In the data rows, 128 means zero.
Some points, each followed by its number:
[179, 112, 99, 110, 140, 181, 86, 109, 109, 78, 100, 109, 92, 100, 139, 112, 168, 170, 106, 167, 118, 150, 169, 148, 151, 83] 0
[147, 85, 98, 142, 130, 176, 93, 94, 80, 99, 85, 84, 97, 80, 71, 69, 94, 107, 84, 152, 104, 147, 81, 83, 159, 114] 1
[88, 151, 146, 114, 134, 76, 138, 138, 144, 145, 138, 136, 142, 138, 99, 133, 111, 94, 135, 103, 126, 107, 77, 123, 101, 136] 2
[123, 141, 145, 90, 149, 163, 135, 105, 116, 132, 130, 139, 140, 126, 104, 111, 80, 59, 106, 103, 70, 91, 74, 120, 96, 112] 3
[116, 160, 163, 115, 121, 80, 169, 134, 163, 163, 163, 175, 163, 168, 183, 173, 128, 131, 152, 109, 145, 98, 168, 172, 105, 154] 4
[126, 162, 161, 101, 94, 111, 164, 150, 164, 153, 163, 169, 162, 168, 178, 162, 146, 135, 151, 101, 132, 86, 160, 172, 80, 140] 5
[159, 107, 98, 174, 107, 145, 85, 104, 94, 91, 93, 96, 87, 89, 97, 89, 128, 141, 106, 158, 114, 151, 128, 111, 152, 95] 6
[176, 108, 92, 131, 125, 183, 87, 108, 103, 79, 97, 107, 91, 101, 133, 110, 166, 162, 118, 163, 120, 160, 160, 139, 152, 83] 7
[139, 83, 104, 141, 96, 159, 105, 97, 67, 113, 86, 80, 98, 84, 69, 83, 105, 109, 90, 151, 113, 158, 85, 67, 151, 112] 8
[151, 78, 90, 188, 149, 144, 106, 127, 106, 105, 112, 86, 87, 98, 111, 112, 145, 167, 110, 179, 152, 184, 150, 97, 181, 148] 9
[108, 138, 136, 119, 146, 181, 139, 111, 120, 137, 127, 134, 145, 124, 92, 114, 77, 59, 105, 96, 83, 92, 74, 104, 100, 119] 10
[97, 133, 168, 162, 170, 94, 175, 132, 145, 171, 170, 165, 163, 165, 153, 150, 103, 108, 137, 76, 154, 126, 123, 134, 124, 178] 11
[132, 91, 102, 155, 186, 105, 97, 113, 101, 113, 94, 79, 100, 97, 53, 85, 109, 125, 98, 143, 129, 158, 78, 76, 158, 132] 12
[164, 119, 113, 128, 196, 135, 87, 94, 90, 90, 81, 101, 101, 79, 108, 85, 124, 121, 104, 153, 80, 130, 126, 124, 131, 67] 13
[108, 175, 164, 112, 95, 84, 170, 159, 176, 168, 170, 178, 172, 165, 183, 179, 148, 149, 168, 103, 146, 95, 172, 175, 85, 150] 14
[75, 132, 162, 179, 157, 106, 170, 156, 156, 170, 162, 157, 168, 170, 137, 159, 103, 114, 148, 86, 160, 118, 120, 123, 128, 176] 15
[116, 155, 149, 96, 121, 161, 137, 128, 135, 144, 143, 139, 142, 134, 123, 124, 116, 99, 133, 112, 95, 83, 102, 147, 80, 110] 16
[116, 79, 96, 102, 137, 175, 115, 123, 96, 116, 107, 64, 102, 106, 68, 98, 111, 142, 107, 163, 159, 165, 99, 68, 173, 152] 17
[94, 146, 162, 166, 151, 91, 180, 152, 163, 165, 173, 166, 163, 167, 154, 162, 110, 127, 141, 95, 164, 127, 136, 133, 111, 179] 18
[148, 58, 93, 187, 144, 152, 107, 89, 85, 106, 106, 87, 93, 97, 105, 92, 107, 144, 75, 164, 150, 180, 120, 77, 181, 147] 19
[117, 131, 165, 121, 161, 90, 173, 115, 133, 156, 162, 157, 163, 155, 144, 139, 88, 108, 116, 96, 127, 113, 123, 129, 114, 159] 20
[76, 137, 153, 85, 103, 108, 157, 154, 150, 157, 157, 155, 149, 150, 110, 139, 105, 99, 147, 95, 147, 117, 79, 110, 123, 160] 21
[61, 139, 147, 80, 108, 116, 153, 169, 147, 161, 153, 142, 159, 155, 115, 155, 114, 115, 149, 105, 156, 120, 93, 118, 129, 169] 22
[154, 62, 90, 193, 136, 141, 114, 89, 83, 107, 108, 84, 93, 109, 100, 97, 118, 155, 90, 161, 152, 184, 130, 71, 186, 154] 23
[107, 188, 158, 131, 84, 107, 161, 179, 185, 164, 164, 165, 169, 178, 189, 181, 168, 154, 190, 110, 166, 105, 166, 188, 88, 157] 24
[158, 118, 105, 144, 183, 124, 85, 98, 92, 85, 80, 104, 108, 81, 100, 92, 131, 115, 100, 146, 72, 136, 117, 119, 134, 73] 25
[90, 176, 171, 161, 102, 92, 173, 181, 186, 165, 169, 168, 170, 180, 192, 182, 160, 160, 183, 107, 165, 112, 163, 180, 110, 173] 26
[89, 172, 155, 169, 96, 124, 157, 190, 186, 173, 172, 159, 171, 171, 164, 181, 167, 154, 189, 104, 176, 105, 157, 173, 100, 164] 27
[89, 163, 165, 153, 131, 72, 171, 158, 176, 176, 172, 172, 172, 181, 177, 178, 142, 146, 172, 101, 167, 119, 151, 162, 111, 177] 28
[137, 61, 110, 146, 150, 172, 113, 92, 80, 110, 118, 82, 98, 100, 82, 80, 102, 135, 77, 154, 141, 179, 102, 53, 170, 144] 29
[129, 132, 166, 90, 174, 121, 156, 80, 120, 144, 146, 159, 149, 137, 144, 125, 69, 78, 93, 87, 80, 93, 117, 126, 98, 130] 30
[79, 138, 145, 90, 108, 92, 149, 164, 156, 150, 143, 138, 156, 154, 112, 140, 113, 108, 153, 95, 158, 114, 82, 114, 126, 162] 31
[114, 155, 168, 114, 125, 71, 170, 135, 163, 170, 164, 169, 164, 163, 180, 169, 125, 131, 147, 99, 152, 108, 159, 157, 104, 149] 32
[93, 134, 159, 168, 176, 106, 158, 122, 151, 158, 158, 156, 162, 152, 125, 137, 77, 97, 122, 85, 140, 121, 98, 102, 129, 173] 33
[134, 158, 149, 85, 120, 146, 149, 118, 127, 148, 141, 164, 154, 144, 152, 139, 117, 101, 126, 109, 91, 76, 122, 151, 82, 108] 34
[166, 119, 99, 147, 191, 126, 80, 97, 97, 89, 82, 102, 113, 77, 101, 85, 128, 117, 105, 152, 79, 134, 118, 119, 127, 74] 35
[83, 167, 162, 146, 107, 77, 182, 179, 189, 176, 181, 174, 168, 178, 178, 187, 151, 149, 176, 101, 177, 103, 167, 175, 107, 177] 36
[114, 90, 97, 155, 188, 115, 107, 131, 112, 123, 94, 72, 106, 104, 64, 104, 120, 132, 116, 154, 140, 164, 74, 84, 167, 135] 37
[190, 112, 89, 116, 146, 175, 95, 106, 104, 77, 103, 109, 99, 100, 142, 117, 164, 166, 114, 166, 112, 150, 173, 141, 154, 76] 38
[151, 115, 104, 137, 170, 84, 79, 117, 104, 94, 76, 100, 105, 87, 101, 101, 135, 142, 111, 149, 96, 140, 112, 114, 136, 91] 39
[71, 170, 147, 85, 170, 114, 154, 184, 178, 166, 154, 153, 160, 161, 129, 167, 147, 142, 178, 109, 169, 115, 114, 145, 114, 159] 40
[92, 178, 153, 156, 86, 140, 164, 190, 184, 172, 170, 170, 159, 174, 167, 183, 163, 147, 192, 112, 162, 104, 155, 189, 102, 150] 41
[134, 138, 151, 87, 163, 133, 148, 94, 119, 127, 145, 155, 149, 133, 139, 125, 79, 77, 91, 94, 71, 92, 112, 126, 90, 114] 42
[69, 150, 150, 75, 117, 119, 157, 176, 163, 162, 158, 148, 153, 161, 133, 159, 120, 125, 174, 91, 167, 120, 95, 127, 126, 162] 43
[89, 161, 150, 120, 159, 79, 137, 171, 150, 147, 141, 151, 151, 144, 125, 145, 141, 110, 158, 108, 147, 106, 111, 147, 104, 139] 44
[182, 99, 96, 108, 119, 170, 97, 110, 103, 86, 103, 102, 90, 100, 127, 113, 158, 163, 109, 171, 113, 163, 164, 120, 157, 92] 45
[112, 142, 140, 124, 130, 180, 130, 121, 120, 137, 126, 139, 139, 126, 106, 120, 98, 75, 119, 94, 83, 94, 85, 126, 99, 112] 46
[97, 134, 176, 132, 163, 68, 174, 134, 151, 161, 164, 157, 166, 160, 156, 164, 95, 121, 133, 90, 140, 111, 134, 135, 122, 172] 47
[157, 114, 99, 170, 141, 168, 83, 106, 97, 89, 85, 93, 98, 87, 93, 91, 130, 136, 112, 152, 102, 150, 121, 112, 144, 91] 48
[103, 172, 153, 136, 105, 171, 141, 166, 157, 146, 145, 140, 155, 145, 139, 145, 144, 117, 166, 104, 136, 94, 110, 156, 95, 126] 49
[107, 138, 169, 123, 160, 87, 164, 114, 149, 155, 163, 170, 153, 165, 156, 152, 81, 109, 124, 96, 134, 105, 135, 138, 107, 152] 50
[156, 89, 102, 173, 116, 142, 94, 94, 89, 94, 96, 84, 104, 81, 81, 76, 110, 117, 78, 157, 101, 153, 102, 90, 156, 111] 51
[73, 135, 149, 88, 110, 109, 150, 168, 157, 159, 146, 139, 151, 156, 119, 150, 115, 118, 155, 99, 162, 123, 90, 121, 117, 166] 52
[166, 122, 102, 115, 195, 123, 77, 95, 97, 87, 82, 102, 99, 85, 105, 93, 144, 131, 110, 152, 89, 134, 131, 128, 134, 76] 53
[105, 136, 170, 128, 163, 85, 170, 122, 143, 160, 166, 162, 169, 161, 161, 154, 87, 109, 114, 88, 142, 108, 123, 124, 117, 173] 54
[164, 101, 73, 135, 123, 178, 98, 158, 136, 109, 119, 101, 76, 124, 157, 144, 207, 205, 162, 183, 180, 191, 189, 140, 184, 141] 55
[175, 118, 82, 121, 110, 171, 89, 110, 103, 80, 97, 107, 95, 95, 134, 115, 159, 157, 124, 166, 118, 150, 168, 147, 148, 73] 56
[109, 154, 170, 114, 139, 73, 171, 135, 160, 161, 165, 166, 165, 169, 179, 162, 120, 128, 149, 87, 147, 110, 155, 156, 106, 167] 57
[118, 125, 157, 99, 178, 100, 157, 90, 121, 146, 146, 146, 156, 131, 124, 120, 58, 72, 91, 85, 91, 115, 92, 99, 105, 137] 58
[138, 72, 100, 171, 143, 167, 106, 94, 88, 106, 104, 77, 97, 93, 87, 82, 103, 140, 84, 155, 138, 172, 108, 67, 179, 144] 59
[146, 88, 103, 176, 101, 135, 94, 107, 89, 101, 105, 88, 86, 94, 89, 96, 123, 139, 101, 161, 127, 172, 116, 86, 165, 126] 60
[85, 166, 165, 179, 113, 105, 171, 178, 182, 170, 166, 170, 164, 180, 173, 180, 144, 152, 182, 102, 180, 118, 163, 173, 104, 173] 61
[114, 162, 140, 103, 101, 157, 133, 149, 152, 147, 139, 143, 142, 133, 148, 154, 134, 114, 159, 110, 108, 81, 128, 168, 82, 120] 62
[180, 90, 92, 82, 99, 142, 101, 104, 97, 90, 106, 110, 88, 102, 144, 116, 166, 172, 108, 172, 132, 173, 171, 130, 164, 107] 63
[162, 110, 103, 143, 186, 106, 83, 111, 102, 83, 78, 107, 100, 90, 104, 98, 141, 131, 112, 159, 92, 144, 117, 121, 139, 79] 64
[124, 141, 140, 89, 148, 149, 132, 112, 120, 148, 130, 143, 144, 126, 114, 122, 97, 72, 104, 101, 66, 83, 95, 125, 86, 108] 65
[131, 167, 149, 85, 113, 148, 144, 124, 141, 145, 147, 148, 149, 151, 150, 138, 120, 103, 136, 111, 94, 70, 132, 147, 79, 101] 66
[155, 98, 83, 167, 94, 128, 96, 149, 130, 101, 108, 89, 73, 113, 135, 127, 183, 186, 147, 176, 163, 176, 165, 135, 176, 130] 67
[183, 119, 97, 147, 82, 118, 92, 102, 98, 86, 87, 112, 103, 90, 119, 102, 138, 134, 100, 156, 89, 140, 148, 139, 126, 66] 68
[159, 105, 94, 160, 92, 145, 92, 117, 109, 91, 102, 95, 90, 99, 117, 110, 151, 165, 109, 173, 132, 163, 147, 122, 159, 104] 69
[79, 171, 138, 98, 174, 108, 154, 188, 176, 167, 160, 154, 165, 163, 144, 168, 148, 132, 174, 107, 178, 101, 131, 153, 105, 161] 70
[197, 106, 96, 108, 150, 182, 102, 87, 89, 73, 112, 113, 99, 99, 148, 100, 152, 162, 97, 167, 112, 154, 166, 135, 150, 77] 71
[74, 172, 145, 79, 162, 133, 149, 189, 176, 162, 160, 160, 156, 165, 148, 168, 146, 137, 190, 105, 173, 120, 130, 159, 119, 171] 72
[116, 167, 157, 94, 94, 120, 152, 140, 154, 150, 158, 162, 162, 159, 168, 155, 138, 125, 148, 107, 122, 82, 158, 167, 72, 126] 73
[104, 149, 172, 143, 136, 72, 172, 142, 170, 170, 174, 167, 164, 171, 173, 174, 124, 134, 147, 98, 161, 120, 150, 152, 115, 167] 74
[191, 100, 89, 110, 142, 174, 98, 106, 101, 80, 106, 111, 90, 94, 128, 115, 160, 157, 107, 159, 106, 151, 166, 140, 157, 79] 75
[108, 178, 148, 103, 95, 140, 155, 178, 170, 150, 159, 166, 156, 156, 170, 171, 160, 139, 182, 110, 143, 93, 158, 190, 73, 137] 76
[131, 133, 165, 111, 157, 94, 156, 90, 127, 148, 157, 164, 161, 144, 151, 138, 79, 91, 110, 96, 107, 99, 125, 126, 104, 143] 77
[165, 95, 92, 181, 123, 157, 92, 101, 87, 99, 84, 90, 93, 88, 98, 94, 128, 134, 101, 160, 107, 153, 117, 101, 149, 106] 78
[152, 71, 87, 193, 144, 145, 104, 122, 101, 102, 110, 93, 84, 100, 110, 114, 146, 168, 124, 166, 160, 187, 135, 91, 179, 144] 79
[172, 118, 105, 148, 88, 126, 81, 93, 99, 88, 86, 111, 110, 96, 119, 93, 137, 131, 103, 155, 73, 141, 144, 130, 137, 61] 80
[186, 124, 95, 144, 84, 134, 87, 105, 105, 89, 97, 116, 103, 92, 138, 114, 161, 148, 112, 168, 94, 144, 171, 147, 134, 62] 81
[151, 91, 80, 188, 136, 129, 98, 151, 126, 103, 111, 97, 80, 126, 135, 131, 186, 195, 153, 171, 185, 185, 163, 128, 182, 135] 82
[107, 110, 159, 126, 193, 104, 150, 89, 115, 152, 146, 142, 153, 139, 116, 117, 49, 60, 89, 87, 112, 110, 76, 89, 115, 154] 83
[126, 93, 101, 100, 97, 151, 91, 115, 95, 104, 93, 77, 100, 97, 54, 87, 114, 129, 100, 158, 128, 165, 82, 65, 166, 136] 84
[172, 113, 95, 149, 78, 119, 89, 92, 98, 89, 83, 111, 94, 88, 119, 97, 140, 139, 102, 159, 81, 139, 147, 135, 132, 63] 85
[102, 187, 151, 138, 79, 125, 162, 188, 187, 161, 172, 165, 170, 171, 176, 175, 167, 151, 190, 106, 152, 98, 162, 189, 92, 151] 86
Which three points above are nearest to each new point by angle? Their numbers follow each, nearest first.
[150, 90, 78, 190, 143, 146, 103, 143, 122, 108, 118, 92, 75, 117, 125, 126, 187, 193, 148, 172, 175, 186, 166, 125, 183, 137] 82 67 55
[151, 84, 93, 177, 108, 123, 94, 113, 102, 98, 96, 91, 88, 98, 96, 99, 137, 150, 110, 155, 137, 174, 126, 91, 168, 122] 60 23 79
[147, 129, 103, 135, 153, 79, 85, 125, 105, 94, 75, 93, 101, 91, 95, 94, 139, 129, 123, 154, 108, 141, 112, 117, 129, 85] 39 64 25
[121, 132, 143, 87, 158, 156, 136, 94, 104, 133, 128, 131, 142, 123, 106, 102, 71, 60, 99, 98, 74, 91, 78, 106, 91, 114] 3 65 10
[145, 109, 103, 125, 130, 80, 79, 116, 108, 101, 77, 88, 101, 93, 88, 96, 136, 124, 121, 154, 105, 146, 103, 117, 143, 87] 39 64 25
[103, 176, 141, 132, 105, 169, 148, 158, 158, 143, 141, 150, 145, 152, 139, 153, 138, 123, 164, 111, 128, 94, 126, 161, 86, 120] 49 62 76
[110, 146, 140, 136, 128, 181, 138, 129, 126, 141, 128, 135, 138, 126, 113, 128, 103, 82, 128, 100, 91, 94, 86, 125, 94, 112] 46 10 3
[82, 159, 151, 113, 153, 74, 146, 162, 145, 155, 141, 139, 152, 143, 110, 141, 125, 110, 156, 107, 148, 108, 93, 120, 113, 153] 44 2 31
[190, 86, 98, 94, 109, 146, 111, 84, 89, 80, 114, 113, 84, 99, 140, 105, 147, 177, 88, 177, 131, 173, 180, 132, 173, 113] 63 45 71
[142, 100, 102, 158, 146, 171, 87, 92, 80, 98, 82, 89, 97, 81, 76, 75, 113, 110, 84, 143, 94, 151, 96, 84, 155, 109] 1 51 8
[152, 114, 98, 123, 141, 80, 84, 118, 108, 95, 88, 99, 91, 86, 93, 101, 136, 134, 112, 148, 105, 146, 118, 113, 144, 87] 39 64 53
[113, 146, 143, 126, 130, 182, 130, 130, 136, 140, 130, 142, 137, 129, 112, 115, 112, 76, 123, 109, 103, 86, 86, 121, 102, 115] 46 10 3
[117, 172, 144, 94, 105, 156, 135, 137, 155, 153, 143, 155, 147, 141, 137, 150, 133, 107, 145, 112, 106, 82, 127, 162, 83, 115] 62 66 34
[108, 155, 149, 134, 125, 180, 134, 132, 137, 139, 127, 140, 151, 134, 115, 125, 116, 86, 132, 109, 101, 91, 86, 126, 93, 111] 46 16 10
[117, 151, 147, 118, 139, 183, 133, 124, 127, 144, 136, 142, 137, 136, 107, 118, 95, 75, 128, 114, 86, 96, 86, 123, 93, 112] 46 10 3
[127, 140, 160, 92, 168, 118, 154, 86, 124, 139, 147, 155, 152, 152, 159, 127, 80, 90, 96, 100, 79, 96, 124, 130, 101, 124] 30 42 77
[153, 97, 75, 187, 122, 140, 105, 154, 133, 103, 114, 101, 88, 120, 143, 134, 193, 196, 153, 176, 188, 189, 167, 140, 181, 130] 82 67 55
[107, 159, 139, 133, 123, 168, 140, 144, 141, 147, 133, 145, 144, 139, 120, 140, 117, 102, 150, 114, 111, 91, 101, 137, 81, 121] 16 49 62
[110, 140, 165, 113, 175, 90, 158, 108, 140, 157, 165, 157, 159, 159, 147, 135, 77, 90, 109, 86, 120, 111, 126, 117, 116, 158] 20 54 77
[91, 133, 163, 157, 171, 91, 174, 130, 142, 171, 168, 160, 158, 165, 153, 143, 88, 105, 121, 88, 148, 118, 120, 120, 127, 180] 11 54 47
[127, 87, 100, 103, 93, 164, 104, 111, 88, 107, 95, 81, 105, 102, 67, 90, 114, 123, 96, 152, 138, 163, 95, 67, 163, 133] 84 8 17
[132, 86, 100, 106, 94, 149, 102, 104, 94, 108, 96, 80, 95, 94, 68, 84, 103, 126, 96, 152, 130, 162, 93, 67, 164, 132] 84 8 1
[104, 124, 153, 138, 168, 167, 136, 112, 115, 141, 126, 130, 141, 128, 88, 108, 70, 58, 108, 98, 95, 102, 51, 93, 116, 138] 10 3 46
[162, 100, 93, 158, 91, 138, 86, 112, 100, 94, 84, 98, 80, 99, 108, 107, 152, 153, 112, 165, 123, 165, 150, 121, 160, 98] 69 6 78
[126, 83, 104, 145, 170, 86, 96, 102, 87, 99, 88, 79, 96, 90, 61, 79, 106, 103, 99, 153, 117, 149, 74, 77, 152, 126] 12 37 1
[107, 119, 146, 120, 187, 121, 153, 93, 118, 149, 138, 137, 147, 138, 108, 109, 43, 62, 87, 82, 107, 114, 76, 91, 115, 154] 83 58 30
[127, 89, 97, 94, 99, 146, 105, 126, 89, 107, 98, 77, 103, 103, 65, 97, 116, 126, 111, 156, 147, 163, 79, 75, 172, 140] 84 17 8
[111, 123, 156, 127, 185, 112, 161, 92, 124, 155, 155, 148, 154, 143, 126, 121, 51, 64, 92, 79, 111, 113, 83, 89, 115, 151] 83 58 30
[118, 95, 92, 99, 110, 164, 98, 144, 109, 116, 105, 71, 101, 103, 80, 110, 131, 133, 129, 157, 162, 175, 98, 80, 180, 148] 17 84 29
[85, 136, 137, 107, 117, 77, 149, 157, 152, 161, 142, 142, 147, 150, 111, 142, 108, 94, 148, 97, 144, 116, 76, 114, 119, 156] 31 21 52
[148, 87, 97, 177, 98, 121, 93, 110, 96, 93, 96, 87, 89, 96, 100, 94, 139, 148, 110, 158, 126, 161, 125, 93, 169, 113] 60 6 78
[90, 144, 140, 118, 133, 71, 142, 156, 141, 159, 140, 137, 152, 144, 105, 135, 107, 96, 133, 101, 137, 104, 81, 113, 113, 149] 2 31 21
[97, 167, 133, 115, 168, 77, 145, 167, 152, 150, 139, 142, 153, 148, 127, 155, 145, 116, 156, 110, 140, 97, 101, 143, 102, 141] 44 70 40
[127, 92, 102, 132, 170, 86, 107, 121, 83, 115, 97, 79, 109, 96, 52, 81, 102, 113, 100, 150, 115, 157, 68, 70, 155, 119] 12 37 1
[105, 120, 157, 119, 187, 108, 149, 89, 114, 151, 143, 150, 152, 140, 111, 113, 59, 66, 92, 86, 104, 109, 73, 98, 121, 158] 83 58 30
[157, 97, 83, 186, 128, 137, 110, 160, 131, 113, 109, 98, 81, 112, 142, 132, 192, 197, 154, 176, 177, 183, 176, 129, 180, 134] 82 67 55
[123, 84, 103, 101, 95, 148, 106, 119, 96, 107, 94, 71, 101, 103, 64, 94, 118, 129, 108, 157, 146, 163, 84, 75, 163, 139] 84 17 8
[99, 145, 177, 133, 153, 65, 176, 145, 166, 169, 168, 162, 171, 161, 170, 161, 120, 129, 149, 98, 161, 122, 142, 145, 122, 167] 74 57 47
[157, 99, 80, 158, 95, 123, 101, 142, 117, 98, 105, 95, 85, 117, 122, 130, 172, 177, 135, 169, 160, 170, 155, 134, 172, 121] 67 82 69
[93, 142, 147, 115, 119, 74, 135, 145, 135, 145, 133, 138, 148, 144, 106, 132, 100, 85, 140, 95, 123, 104, 71, 111, 112, 142] 2 31 21
[139, 148, 164, 81, 128, 124, 155, 99, 129, 153, 163, 160, 151, 153, 155, 145, 108, 108, 110, 102, 104, 82, 148, 157, 89, 121] 34 66 77
[153, 100, 94, 178, 129, 155, 89, 109, 90, 94, 81, 93, 93, 83, 99, 91, 127, 134, 95, 159, 106, 150, 116, 101, 151, 102] 78 48 6
[94, 126, 166, 151, 177, 91, 167, 119, 144, 159, 164, 161, 152, 154, 139, 142, 71, 97, 113, 80, 145, 125, 99, 106, 130, 173] 33 54 11
[84, 129, 153, 91, 92, 127, 146, 139, 147, 153, 150, 147, 152, 153, 116, 139, 80, 92, 134, 87, 137, 128, 70, 99, 118, 166] 21 31 22
[119, 166, 150, 93, 107, 160, 141, 152, 154, 147, 147, 146, 155, 149, 146, 151, 134, 110, 159, 112, 115, 74, 123, 163, 84, 114] 62 66 73
[130, 145, 144, 80, 133, 156, 143, 110, 136, 136, 135, 147, 148, 130, 123, 130, 100, 71, 109, 100, 74, 79, 105, 136, 91, 114] 65 3 42
[112, 166, 168, 113, 103, 81, 165, 161, 167, 157, 175, 167, 165, 173, 179, 172, 149, 149, 159, 109, 154, 103, 166, 170, 98, 158] 14 4 36
[144, 88, 85, 173, 95, 119, 96, 127, 107, 98, 99, 84, 94, 109, 104, 108, 154, 160, 114, 166, 141, 167, 139, 111, 171, 120] 69 60 79
[110, 161, 143, 135, 110, 174, 143, 158, 153, 142, 142, 144, 148, 142, 130, 143, 131, 99, 159, 101, 130, 93, 117, 149, 93, 116] 49 62 76
[157, 98, 79, 136, 80, 118, 94, 135, 124, 99, 108, 98, 78, 105, 131, 130, 172, 181, 134, 167, 149, 174, 156, 131, 160, 115] 67 69 82
[161, 96, 85, 162, 83, 120, 92, 127, 103, 86, 93, 88, 89, 104, 115, 110, 160, 165, 125, 173, 139, 164, 156, 122, 162, 109] 69 67 6
[146, 89, 109, 148, 127, 173, 98, 96, 87, 97, 89, 92, 97, 79, 82, 83, 96, 112, 86, 148, 103, 145, 84, 78, 154, 111] 1 8 51
[152, 103, 102, 179, 98, 140, 87, 106, 99, 94, 90, 95, 90, 89, 100, 96, 132, 145, 100, 165, 127, 156, 139, 109, 160, 98] 6 78 69
[92, 127, 154, 154, 179, 97, 172, 122, 148, 154, 153, 151, 154, 155, 138, 146, 70, 95, 120, 73, 139, 122, 109, 112, 123, 175] 33 11 54
[170, 95, 87, 102, 90, 138, 96, 120, 107, 86, 99, 103, 86, 103, 135, 112, 164, 165, 120, 172, 139, 168, 164, 128, 167, 108] 63 45 69
[120, 146, 150, 88, 114, 159, 133, 118, 136, 140, 138, 145, 150, 129, 128, 130, 108, 90, 128, 103, 80, 81, 111, 139, 84, 104] 16 34 66
[158, 98, 83, 157, 84, 144, 87, 125, 99, 88, 95, 104, 86, 99, 117, 109, 146, 165, 112, 168, 129, 166, 149, 121, 152, 107] 69 6 7
[100, 124, 151, 155, 180, 141, 141, 108, 115, 145, 143, 135, 146, 138, 107, 113, 56, 58, 92, 92, 114, 117, 62, 83, 122, 148] 83 58 10
[148, 92, 89, 181, 120, 154, 101, 98, 89, 91, 90, 89, 95, 80, 73, 76, 113, 121, 83, 148, 108, 154, 94, 87, 157, 110] 51 1 78
[127, 169, 159, 91, 100, 121, 160, 141, 154, 147, 157, 162, 158, 154, 172, 155, 143, 131, 143, 109, 118, 82, 147, 169, 70, 123] 73 5 76
[173, 109, 101, 130, 128, 179, 88, 114, 105, 84, 93, 107, 93, 100, 129, 111, 167, 162, 125, 160, 121, 153, 160, 139, 154, 80] 7 0 56
[199, 85, 97, 92, 138, 161, 113, 52, 73, 68, 122, 114, 101, 90, 143, 96, 132, 154, 61, 169, 105, 164, 181, 122, 163, 87] 71 75 45
[159, 99, 73, 125, 93, 167, 98, 157, 131, 113, 116, 108, 78, 133, 154, 146, 200, 198, 164, 182, 187, 195, 187, 148, 184, 134] 55 67 82
[159, 90, 84, 147, 128, 165, 104, 163, 130, 111, 116, 104, 79, 129, 147, 140, 203, 208, 157, 184, 187, 185, 190, 141, 191, 142] 55 82 67
[98, 118, 162, 143, 191, 115, 157, 98, 127, 147, 146, 146, 162, 143, 116, 124, 52, 81, 90, 78, 118, 120, 79, 92, 126, 156] 83 58 33
[136, 134, 163, 86, 176, 113, 161, 84, 117, 142, 146, 153, 152, 137, 137, 118, 79, 79, 100, 93, 77, 89, 117, 122, 93, 125] 30 42 58
[122, 90, 107, 146, 175, 90, 107, 108, 88, 111, 93, 80, 103, 94, 51, 79, 104, 107, 105, 153, 119, 146, 77, 69, 155, 123] 12 37 1
[140, 113, 102, 133, 115, 74, 85, 132, 110, 97, 67, 94, 100, 93, 89, 89, 135, 125, 118, 148, 109, 143, 102, 108, 140, 93] 39 64 6
[126, 153, 166, 93, 161, 91, 158, 94, 136, 150, 162, 161, 159, 153, 161, 140, 97, 109, 105, 99, 101, 98, 141, 150, 99, 130] 77 50 20
[105, 167, 144, 110, 109, 160, 134, 147, 143, 147, 140, 143, 148, 148, 135, 139, 132, 101, 145, 109, 108, 88, 122, 155, 82, 111] 62 16 66
[86, 131, 146, 92, 90, 101, 141, 130, 131, 148, 134, 143, 154, 136, 108, 126, 77, 80, 122, 87, 130, 125, 72, 95, 131, 154] 21 31 2
[111, 174, 149, 99, 89, 149, 145, 170, 165, 148, 150, 152, 155, 156, 154, 167, 154, 132, 168, 116, 134, 88, 143, 172, 82, 129] 76 86 73
[112, 181, 148, 122, 85, 150, 145, 174, 166, 156, 156, 159, 154, 156, 160, 162, 157, 140, 178, 123, 141, 94, 154, 178, 76, 131] 76 86 41
[124, 127, 153, 89, 179, 120, 158, 85, 115, 138, 138, 148, 154, 130, 122, 107, 58, 57, 76, 86, 87, 103, 89, 92, 106, 134] 58 83 30
[101, 167, 155, 139, 103, 163, 138, 151, 151, 150, 139, 156, 140, 148, 141, 150, 143, 118, 165, 105, 128, 93, 115, 157, 92, 127] 49 62 76
[153, 94, 78, 181, 129, 138, 100, 146, 120, 103, 109, 99, 75, 121, 137, 125, 186, 190, 145, 177, 179, 177, 168, 130, 186, 134] 82 67 55
[138, 145, 163, 80, 123, 124, 148, 95, 138, 144, 146, 156, 155, 144, 159, 127, 105, 97, 112, 103, 89, 87, 131, 148, 88, 123] 34 66 42
[146, 80, 93, 177, 104, 141, 107, 105, 86, 92, 90, 81, 95, 88, 84, 92, 117, 137, 89, 158, 120, 172, 110, 81, 163, 118] 60 51 78
[78, 152, 153, 109, 161, 88, 140, 172, 157, 153, 151, 150, 158, 148, 137, 152, 137, 110, 172, 105, 151, 112, 105, 147, 112, 149] 44 70 40
[98, 143, 141, 113, 113, 81, 142, 137, 133, 152, 132, 146, 140, 133, 93, 124, 83, 76, 125, 94, 114, 109, 64, 105, 116, 140] 2 21 31
[97, 147, 173, 139, 146, 67, 171, 152, 175, 170, 176, 162, 173, 172, 165, 170, 117, 135, 152, 91, 156, 114, 146, 149, 126, 176] 74 28 57
[126, 78, 97, 105, 135, 180, 109, 112, 91, 121, 99, 78, 101, 102, 68, 87, 108, 139, 99, 151, 153, 174, 91, 59, 183, 150] 17 29 84
[118, 160, 137, 106, 115, 167, 131, 137, 141, 138, 134, 150, 153, 140, 130, 133, 126, 101, 146, 107, 102, 84, 109, 145, 88, 110] 16 66 62
[142, 106, 93, 123, 109, 82, 90, 113, 97, 102, 87, 100, 94, 87, 74, 98, 122, 128, 121, 154, 117, 145, 98, 104, 138, 104] 39 84 51
[119, 175, 155, 98, 84, 141, 162, 167, 160, 157, 145, 157, 155, 160, 158, 158, 152, 138, 175, 109, 131, 83, 151, 181, 86, 124] 76 73 5
[79, 127, 155, 91, 91, 124, 157, 144, 149, 165, 153, 150, 158, 157, 117, 140, 96, 98, 140, 92, 142, 118, 78, 110, 122, 161] 21 22 31
[143, 158, 157, 76, 135, 117, 164, 102, 133, 154, 157, 165, 149, 149, 160, 143, 96, 107, 111, 106, 85, 88, 153, 147, 83, 124] 34 66 77
[81, 165, 164, 82, 163, 143, 166, 191, 178, 167, 158, 164, 163, 171, 167, 178, 154, 143, 189, 103, 179, 114, 149, 157, 118, 175] 72 70 40
